(in the rows, 128 means zero)
Where one turn sends some rows of the set: a few examples, then the rows asked
deteg: [115  83 149 125 136 105 126 108 146 135 126 143 107 113 129 129 124 157
 146 136 131 104 151 110 130 164  99]
Givu: [118  73 138 121 127 134 126 151 114 112 141 130 136 136 141 132 109 157
 121 117 155 124 113 123 122 131 103]
noz: [ 96  86 170 113 123  82 136 133 105 127 121 133 143 135 125 102 135 142
 153 132 143  90 122 120 130 123 100]
Zav: [ 96 104 149 103 119 100 114 159 106 132 143 123 151 121 169 137 131 151
 149 149 134 118 132 115 144 125  85]
borun: [106  90 181  90 112  96 126 132 135 125 126 106 147 112 142 127 124 153
 156 118 123 121 130 118 141 142 114]
Vosu: [114  96 120 109 127 131 148 137 115 119 140 127 107 124 140  97 119 153
 144 128 147 122 114 115 131 149  94]
teb: [114  76 139 114 139 146 117 157 117 113 139 138 139 133 134 115 131 161
 129 115 146 121 117 129 116 139 107]
pok: [106  82 178 110 116 104 126 147 149 118 121 118 138 117 148 136 138 146
 164 123 120 139 130 121 130 129  87]
ruso: [ 98  79 153 104 115 103 138 140 129 152 108 150 129 122 116 124 117 145
 168 149 123 103 120 123 118 127 110]
Zap: [114  89 119 108 119 112 141 150  99 126 142 139 124 133 130 108 132 144
 142 134 151 125 117 107 124 140  78]
gizi: [104  94 144  98 123 100 111 136 124 134 110 141 151 150 152 129 139 155
 144 166 131 103 143 119 129 118  93]
dezo: [ 86  78 154 110 133 121 121 113 137 110 144 144 129 101 137 104 140 176
 152 137 143  95 140 117 139 153  98]
lemi: [ 97  64 147  93 126 117 116 117 147 130 138 129 110 125 154 134 130 151
 153 124 142 103 143 133 160 154  94]
vak: [100  84 133 122 127 108 143 148 104 102 123 132 124 103 149 120 126 151
 140 119 161 131 119 118 115 135 102]
fime: [120 103 159 106 117  99 134 117 132 128 118 139 159 138 159 115 130 149
 142 143 133  85 143 130 126 134  84]
Soril: [ 96  93 157  83 121  79 121 152 126 144 121 146 127 117 134 129 121 142
 159 150 122 101 123 129 128 150 114]
Resa: [109  89 164  86 114 102 132 151 126 108  97 143 142 118 124 122  99 154
 154 137 120 116 134 108 124 136 106]
vibu: [ 86  90 150 115 113 125  98 146 129 115 136 129 134 125 152 131 120 132
 142 136 107  85 126 127 140 126 103]
Gere: [103 100 154 112 124  82 107 138 100 122 123 130 150 129 139 112 122 138
 139 144 145 101 127 120 123 127 123]
keve: [115 107 157 112 127  86 106 120 133 140 122 129 149 137 153 126 131 153
 143 164 124 111 134 132 133 142  87]
Mel: [111  73 125 125 127 123 128 134  98 111 132 151 156 130 147 123 122 151
 142 132 149 122 111 133 136 150  75]
zis: [105  87 179  96 109 111 135 155 129 109 113 118 140 122 132 138 118 155
 148 123 105 114 127 105 135 143 100]
Velog: [ 97  88 163 110 114 107 119 138 108 126 124 114 145 124 131 130 103 148
 158 145 120 135  97 127 148 135  91]
tebe: [ 84  86 153 116 126 106 111 152 112 126 124 129 152 139 155 141 140 160
 144 158 123  96 131 116 149 120  85]
lam: [119  84 137 121 133 142 131 128  95 110 124 147 140 128 147 122 127 143
 149 125 143 119 119 130 129 166  79]
Lub: [108  64 137 122 129 113 128 139 146 129 134 134 112 126 149  99 130 174
 143 138 144 116 138 146 153 158  99]
Mog: [123  81 125 121 135 124 132 141 111 106 137 155 137 121 146 107 128 145
 153 120 141 123 122 127 136 173  87]
zomiv: [ 99  84 147 110 141 117 127 112 145 110 157 150 122 112 134 104 133 174
 148 124 136 113 129 111 131 156 101]
Dizo: [ 89  87 152 116 108 126 117 134 118 118 108 111 146 130 158 137 118 156
 143 150 111 101 132 122 155 125  96]
sima: [119  67 133 128 146 130 118 146 121 122 148 143 132 143 137 120 135 155
 140 120 155 123 114 127 128 145 110]
Davo: [109  77 152 140 136 120 138 124 132 129 144 139  99 118 142 126 123 167
 144 134 135 102 134 118 142 170 101]
sirer: [105  70 156  85 122 130 113 126 144 122 148 137 102 130 142 120 127 154
 156 137 153 109 143 122 149 155  92]
Gol: [ 93  94 151 116 116 123 101 131 126 138 132 124 151 110 148 140 108 155
 147 147 105 104 133 118 147 133 114]
nep: [119  78 161 131 131 124 125 124 139 135 137 137 103 124 128 123 127 167
 142 148 145 100 152 111 133 161 100]
Gobor: [107  96 123 106 128 134 144 152 106 129 132 132 121 128 133  97 137 161
 141 137 142 121 115 123 122 143  82]
nefon: [113  88 156 104 120  82 114 148 110 120 104 142 147 145 135 117 136 138
 147 148 136  96 150 112 131 135 104]
Fivu: [117  80 166 117 114 111 135 166 123 133 114 142 144 108 135 131 104 151
 160 125 129 121 153 107 128 125 104]
tino: [ 99  88 163 123 119 116 102 131 131 105 116 121 137 132 138 117 101 142
 148 140 121 132 116 132 140 115  84]
vir: [100  85 165  90 125  83 123 143 121 117 102 154 139 131 123 132 134 142
 160 143 124 109 127 112 114 140 108]
tinev: [127  97 167  99 120  97 131 153 117 129 119 145 160 117 136 135  93 158
 146 136 133 123 128 118 119 144 106]
gim: [ 99  71 149 111 132 105 126 138 163 128 124 131 105 113 133 117 121 173
 138 136 124 113 130 142 143 159  92]
migof: [ 92  89 174 102 118 121 128 132 124 111 114 113 138 130 142 147 107 161
 151 142 118 123 114 110 145 122  86]
Lig: [103  82 141 117 137 128 138 140 102 115 116 131 117 116 156 127 141 148
 150 122 167 130 125 126 115 140 105]
kagi: [ 93  77 136 102 134 112 113 111 148 129 145 143 136 113 133 105 141 169
 145 128 131  93 148 116 143 146 101]
sasap: [100  82 130 124 144 127 146 135 119 118 132 136 122 114 163 124 131 169
 146 126 165 127 117 127 125 136 106]
gurag: [ 94 101 155  96 127 109 121 150 117 126 141 154 140 134 166 140 116 147
 148 149 133  93 130 123 136 123  68]
nepuv: [100  63 153 117 129 114 119 139 150 116 119 142 113 111 138 106 126 173
 149 149 142 115 136 148 144 165  93]
duk: [106  67 134  94 129 121 114 118 140 123 145 154 107 125 150 114 125 152
 162 130 155 119 143 126 146 154 107]

Mel turns into gim
nepuv turns into Gobor
Where do these go?
Vosu turns into duk
Zav turns into borun
zis turns into nefon
pok turns into noz

Where one turn sends some rows of the set: a few examples, then the rows asked
muk: [109  91 135 114 119 113 146 128 110 132 125 141 131]
nuzik: [111 127 138 131  97 121 124 133 131 133 143 124 124]
Selan: [114  96 136 135 156 132 122 112 107 136 103 132 127]
lop: [120 117 125 130  94 133 118 129 133 128 147 130 112]
zezin: [115 116 142 133  94 132 129 138 124 144 129 119 126]
depo: [139 113 128 136 156 137 135 117 131 115 131 136 110]
Soben: [114 101 109 132 165 129 120 127 105 131 129 132 132]
Duni: [102  99 124 132 113 145 122 108 116 128 159 117 109]
tufe: [ 94 111 141 120 117 109 123 130 129 122 134 129 132]
Kaden: [119 123 127 130 153 139  95 125 121 136 139 131 121]
rak: [118  98 118 117 115 122 118 122 133 109 152 124 120]
bonub: [101 106 137 130 164 121 119 113 114 128 127 127 130]
Porot: [135  83 118 128 103 135 127 121 126 123 121 122 118]
funi: [108 133 109 144 134 142 131 110 130 114 133 135 138]
Bag: [133 110 131 138 144 137 121 107 123 165 122 119 121]
Govaf: [114 135 114 137 122 126 115 131 129 109 143 138 119]
non: [115 138 141 123 122 118 145 131 121 136 124 134 133]
zovez: [128 104 128 152 150 145 127 126 126 120 109 132 112]
Vilav: [ 93 125 136 143 113 128 110 118 107 117 140 127 126]
Rasut: [120 125 147 133 107 131 129 117  96 130 115 131 131]
Malig: [133  91 119 131 153 137 122 103 113 129 117 130 118]
lum: [121  98 119 126 162 127 120 103 119 120 140 125 120]
Tapat: [105 102 142 149 157 139 134 129 129 133 117 125 115]
dat: [121 128 140 129 148 129 109 114 121 153 121 140 123]
Fabis: [101 113 114 142  97 139 109 121 120 146 138 121 128]
Zosal: [119  95 104 139 161 127 129 114 112 139 129 125 131]
Vodes: [114 132 128 129 139 145 149 121 119 129 127 126 149]
fevun: [102 107 105 141 130 164 131 111 131 126 127 138 121]
Zupib: [130 105 119 138 149 149 105 119 123 147 140 111 118]
sule: [124 106 128 132  90 145 123 137 127 138 132 124 114]
Vam: [106  73 119 134 113 122 139 120 117 135 123 130 120]
ril: [105 111 123 120  99 142 126 119 121 157 145 127 124]
gameg: [125 125 126 111  99 138 125 125 111 147 140 132 134]
gon: [114 104 116 126 162 128 124 121 107 138 120 148 128]
tol: [116 113 141 131 161 131 141 120 135 128 139 128 116]
Luta: [107 106 123 123 133 167 149 123 121 140 122 130 132]
Nul: [121 129 117 134  98 135 110 127 111 133 134 125 139]
tisuz: [119  99 110 133 158 124 133 109 113 146 121 140 125]
fos: [113  96 104 141 115 155 122 131 130 129 136 120 106]
zomo: [116 103 123 120 123 108 129 132 108 106 138 138 136]
lefu: [111  97 141 130 105 122 130 128 120 138 103 126 132]
Vib: [131 101 135 122 106 149 141 107 104 141 134 122 114]
sape: [118 100 132 129 116 145 152 131 125 156 119 116 120]
rir: [114  85 107 141 116 118 123 125 114 108 136 127 125]

lum turns into Malig
ril turns into gameg
Where do these go?
Vilav turns into Duni
Zupib turns into Bag
rak turns into Porot
non turns into Govaf
Zosal turns into tisuz
zomo turns into rir
Vodes turns into funi
zezin turns into nuzik
Tapat turns into tol

